Each named turn below is shown by a few rows before and after it. Which turns, in which order, take the first row of each later pair to the second? The first pair is answered.
turn Y:
1,-2,3,4,5,-4,-6,3,6,0,3,4,-4,4,1,3,5,5,2,1,-4 => 0,1,0,1,9,-1,-2,1,3,4,0,3,-3,4,4,1,4,5,0,-2,-6
-7,2,6,-6,-2,1,-6,3,-3,-5,8,-17,1,-10,-1,15,-4,-2,-3,-7,10 => -8,3,5,-8,0,4,-4,3,-4,-3,6,-16,3,-9,0,13,-3,-2,-4,-10,9
2,-1,1,9,-7,3,-1,-1,1,-1,-9,2,5,-2,4,4,1,-2,-2,7,-6 => 3,-4,5,11,-8,0,-7,3,4,-2,-3,3,1,0,3,5,2,0,1,5,-3
2,4,3,-3,9,15,11,-4,2,7,-16,4,12,2,13,-6,12,-6,-16,-2,2 => 6,4,-1,3,-8,14,10,-9,3,-5,-20,3,15,-3,7,-6,7,-7,-9,14,-1
turn M:
-4,10,-10,-13,-7,-5,11,1,3,-15,9,9,-4,1,-16,1,-3,2,3,-1,4 => -3,4,-17,-10,4,16,11,-4,-1,-1,-10,8,2,-2,-2,4,-5,-2,-7,-5,-10
-2,0,-13,-3,-3,11,5,-12,-3,9,-9,-4,5,-7,12,-5,-7,4,-2,-9,-1 => -4,-6,1,-3,7,-4,-5,5,1,11,11,0,-9,3,5,-2,1,8,3,-20,7
2,4,1,-1,-10,-10,0,4,6,-9,11,2,-6,-1,-11,-2,-3,3,8,11,8 => 7,2,-10,1,-4,13,3,-6,1,5,-14,-1,2,-6,3,0,-7,-3,-4,11,-7
turn W:
-4,9,4,-7,5,-13,5,1,-2,1,9,-2,4,2,-3,-7,1,3,-1,-4,6 => -1,7,6,-2,-2,-15,3,1,0,-6,11,-2,2,2,-4,-5,-1,5,4,1,7
-4,4,-3,3,0,1,-6,-4,0,0,0,-3,0,1,1,2,-1,-1,-1,4,1 => -4,3,-3,3,2,0,-6,-4,-2,3,-1,-3,0,1,2,1,-1,-1,-2,1,1
-4,4,1,-6,16,-4,2,0,2,7,3,1,-9,7,0,-12,4,-1,-7,-15,1 => -3,1,6,-3,7,-12,-2,7,5,-1,10,2,-13,7,-6,-9,4,3,0,-9,5
Now pairs of rows:
Each pair is 2 to 4 turns apart.
-2,2,-6,3,-22,-9,3,-7,4,-12,0,5,6,-11,-7,-4,-6,2,13,14,3 => -7,-2,7,0,-7,-19,-4,6,8,-5,18,7,-4,1,-10,-2,1,6,12,-2,10 => W M M
0,-4,6,2,14,-3,-4,5,-2,11,10,4,-5,7,0,3,2,0,-3,-10,4 => 3,2,-7,0,7,10,6,-9,-6,8,-11,-1,5,-2,6,-2,-5,-4,-8,-1,-4 => M M
2,-6,7,9,-3,5,-13,7,4,-1,1,5,-12,14,12,-1,-2,6,2,-3,-4 => 5,-5,3,12,-10,10,-12,2,3,-5,-6,5,-9,9,12,0,-3,5,1,4,-9 => M M Y
1,-11,-5,11,-11,3,-6,3,0,2,-4,10,7,-12,3,8,-5,-8,2,13,-4 => -1,-7,-9,6,-8,4,1,-3,-3,4,-8,9,10,-13,5,6,-7,-9,-1,13,-4 => M Y M M
5,-1,-1,-3,11,10,0,-4,-21,23,1,-12,9,-4,0,3,11,-3,-21,0,5 => 5,-2,3,-4,14,7,-2,-2,-20,24,5,-10,6,-2,-2,3,12,-2,-20,-2,6 => M M M
-1,13,-11,-15,1,1,7,-8,-11,6,-18,1,7,-9,4,-7,-15,-7,-9,4,-3 => -3,15,0,-17,-5,-21,4,2,-5,-7,8,4,-1,-3,-10,-9,-11,-1,2,5,12 => M M
10,4,-3,14,-18,10,3,-6,7,-11,-2,-11,8,-12,-6,-9,7,10,-2,9,2 => 8,8,2,8,-16,-1,3,-1,6,-14,10,-9,4,-8,-13,-11,9,12,1,7,10 => W M W M
3,-23,4,14,11,21,-5,7,3,19,-9,1,-2,0,10,-3,-1,-11,-7,-3,-21 => 3,-25,8,13,15,17,-8,13,4,20,-5,3,-6,2,9,-2,1,-9,-4,-6,-19 => M M M
-5,4,3,2,-18,-10,7,-5,5,-17,11,-1,4,-5,-11,-2,-1,3,6,11,6 => -3,5,-1,2,-19,-6,10,-8,4,-16,4,-3,6,-6,-9,-3,-4,2,5,12,3 => M M M
8,-3,-16,-9,-16,5,4,-6,9,-1,-21,-7,6,-10,8,-14,3,-14,-6,26,-10 => 4,-4,1,-11,-16,-23,-4,10,15,-12,12,-1,-7,1,-9,-16,10,-6,7,22,10 => M M
